In the data rows, the value 500 means zero.
Some points, one per row:
(553, 491, 382, 454, 346, 474, 401, 557)
(422, 454, 484, 359, 653, 300, 557, 522)
(315, 450, 349, 319, 580, 501, 610, 536)
(597, 664, 608, 621, 446, 487, 480, 629)
(477, 446, 384, 539, 706, 532, 458, 441)
(664, 619, 599, 598, 554, 558, 416, 439)
(469, 30, 926, 424, 882, 410, 443, 610)
(409, 543, 400, 615, 461, 648, 691, 659)
(627, 643, 423, 255, 437, 558, 717, 545)
(391, 414, 524, 712, 513, 569, 459, 428)
(0, 472, 448, 830, 604, 893, 493, 556)
(480, 575, 662, 814, 587, 738, 487, 446)
(611, 501, 556, 643, 508, 628, 561, 605)
(538, 413, 375, 611, 553, 510, 580, 602)
(545, 327, 282, 369, 411, 604, 462, 459)
(662, 289, 345, 205, 324, 376, 486, 406)
(586, 388, 508, 351, 144, 472, 506, 516)
(544, 496, 471, 531, 514, 643, 540, 567)
(513, 424, 893, 469, 476, 449, 343, 342)
(403, 586, 457, 859, 673, 554, 757, 600)
(536, 397, 420, 313, 650, 407, 490, 451)
(546, 515, 484, 545, 424, 386, 238, 462)
(490, 442, 385, 362, 470, 393, 229, 389)
(374, 288, 584, 568, 362, 463, 285, 260)
(733, 614, 589, 559, 514, 526, 503, 575)
(681, 675, 611, 444, 604, 543, 506, 675)
(419, 624, 630, 863, 594, 671, 448, 549)
(448, 484, 554, 374, 667, 303, 554, 514)
(402, 618, 497, 826, 631, 534, 771, 482)
(645, 543, 493, 515, 494, 533, 429, 508)
(491, 443, 358, 608, 516, 568, 483, 649)
(743, 502, 448, 511, 465, 722, 745, 676)
(532, 473, 406, 625, 677, 585, 452, 517)
(350, 640, 745, 287, 581, 38, 511, 686)
(331, 443, 438, 614, 382, 399, 455, 511)
(573, 489, 588, 589, 406, 521, 523, 398)
(593, 561, 539, 440, 582, 677, 603, 675)
(468, 514, 365, 256, 542, 723, 999, 453)
(523, 462, 436, 424, 476, 332, 217, 287)
(834, 765, 686, 645, 653, 717, 769, 845)
(555, 369, 307, 631, 515, 555, 575, 571)
(140, 0, 704, 681, 999, 999, 999, 999)
(586, 663, 605, 645, 425, 479, 486, 609)
(490, 286, 727, 596, 270, 282, 463, 153)
22 more points follow, each with its number after it:
(480, 290, 320, 320, 414, 507, 512, 295) 0
(446, 415, 343, 367, 525, 567, 374, 395) 1
(684, 512, 479, 439, 629, 671, 550, 636) 2
(491, 564, 450, 727, 577, 672, 571, 571) 3
(579, 396, 778, 719, 368, 488, 443, 182) 4
(539, 528, 532, 475, 560, 688, 637, 669) 5
(404, 529, 382, 582, 439, 565, 650, 650) 6
(544, 630, 543, 553, 523, 529, 317, 462) 7
(463, 313, 371, 258, 445, 339, 235, 308) 8
(604, 517, 421, 428, 359, 359, 471, 736) 9
(442, 642, 685, 917, 690, 675, 540, 736) 10
(539, 462, 379, 650, 721, 592, 455, 538) 11
(467, 649, 474, 640, 470, 751, 721, 760) 12
(423, 587, 498, 467, 448, 512, 473, 330) 13
(323, 438, 182, 199, 378, 154, 335, 500) 14
(445, 438, 360, 424, 536, 582, 397, 418) 15
(416, 314, 223, 312, 447, 335, 390, 324) 16
(788, 762, 386, 712, 676, 437, 361, 466) 17
(9, 465, 435, 835, 602, 841, 475, 538) 18
(422, 374, 463, 323, 601, 452, 385, 587) 19
(442, 415, 324, 303, 305, 231, 244, 401) 20
(469, 342, 373, 397, 234, 359, 362, 327) 21
Which three of these numbered points are nearest to each point below by angle, seen from the average point of the first points? Their numbers follow each, nearest first.
(515, 444, 397, 410, 577, 519, 435, 525) > 1 15 19
(419, 563, 408, 570, 315, 542, 668, 690) > 6 12 9
(635, 483, 461, 414, 608, 635, 515, 589) > 2 5 11
(507, 496, 562, 737, 473, 473, 502, 324) > 4 13 7
(585, 607, 638, 636, 617, 523, 470, 640) > 10 17 7
(372, 278, 193, 331, 460, 351, 402, 300) > 16 0 8
(469, 90, 855, 435, 835, 417, 437, 587) > 19 8 4
(449, 565, 469, 732, 569, 625, 502, 509) > 3 10 18
(293, 440, 145, 224, 388, 138, 318, 477) > 14 20 16
(484, 539, 585, 444, 668, 453, 492, 520) > 19 7 17
(511, 488, 435, 557, 669, 515, 445, 430) > 11 17 15
Here are 22 other points, each followed by its number:
(490, 474, 508, 457, 367, 353, 281, 234) 0
(554, 547, 450, 566, 545, 575, 642, 462) 1
(545, 394, 493, 395, 200, 495, 522, 528) 2
(524, 465, 390, 671, 505, 577, 494, 672) 3
(707, 525, 689, 562, 449, 438, 436, 645) 4
(716, 603, 558, 685, 613, 623, 662, 704) 5
(656, 582, 552, 627, 337, 349, 455, 544) 6
(496, 638, 481, 607, 476, 708, 717, 752) 7
(520, 510, 446, 549, 542, 655, 554, 588) 8
(479, 644, 81, 581, 845, 658, 635, 121) 9
(614, 620, 583, 430, 556, 527, 428, 662) 10
(381, 484, 369, 403, 245, 443, 702, 14) 11
(646, 505, 497, 459, 423, 443, 396, 565) 12
(528, 450, 541, 240, 453, 387, 298, 431) 13
(480, 489, 407, 412, 310, 376, 630, 678) 14
(431, 578, 600, 732, 445, 414, 312, 376) 15
(479, 588, 528, 574, 526, 502, 308, 402) 16
(442, 419, 473, 642, 619, 563, 806, 504) 17
(421, 332, 393, 512, 519, 383, 326, 408) 18
(355, 357, 333, 0, 359, 363, 391, 481) 19
(529, 463, 295, 464, 558, 640, 425, 607) 20
(440, 419, 559, 327, 344, 368, 433, 302) 21
The same question for these:
(509, 487, 489, 580, 346, 421, 395, 326) > 0 15 21
(561, 394, 473, 365, 188, 463, 495, 541) > 2 14 19
(438, 565, 431, 532, 330, 521, 615, 663) > 14 7 2
(412, 452, 493, 342, 662, 257, 577, 516) > 19 13 21
(553, 491, 406, 669, 505, 578, 489, 670) > 3 8 5
(505, 461, 429, 443, 601, 557, 430, 543) > 20 19 13
(651, 601, 723, 462, 655, 635, 463, 570) > 10 4 5
(573, 496, 438, 443, 462, 419, 435, 539) > 12 13 19
(340, 243, 589, 590, 327, 424, 230, 189) > 0 18 21
(434, 444, 525, 278, 361, 389, 427, 335) > 21 13 19
(426, 539, 417, 600, 462, 613, 628, 624) > 7 8 3
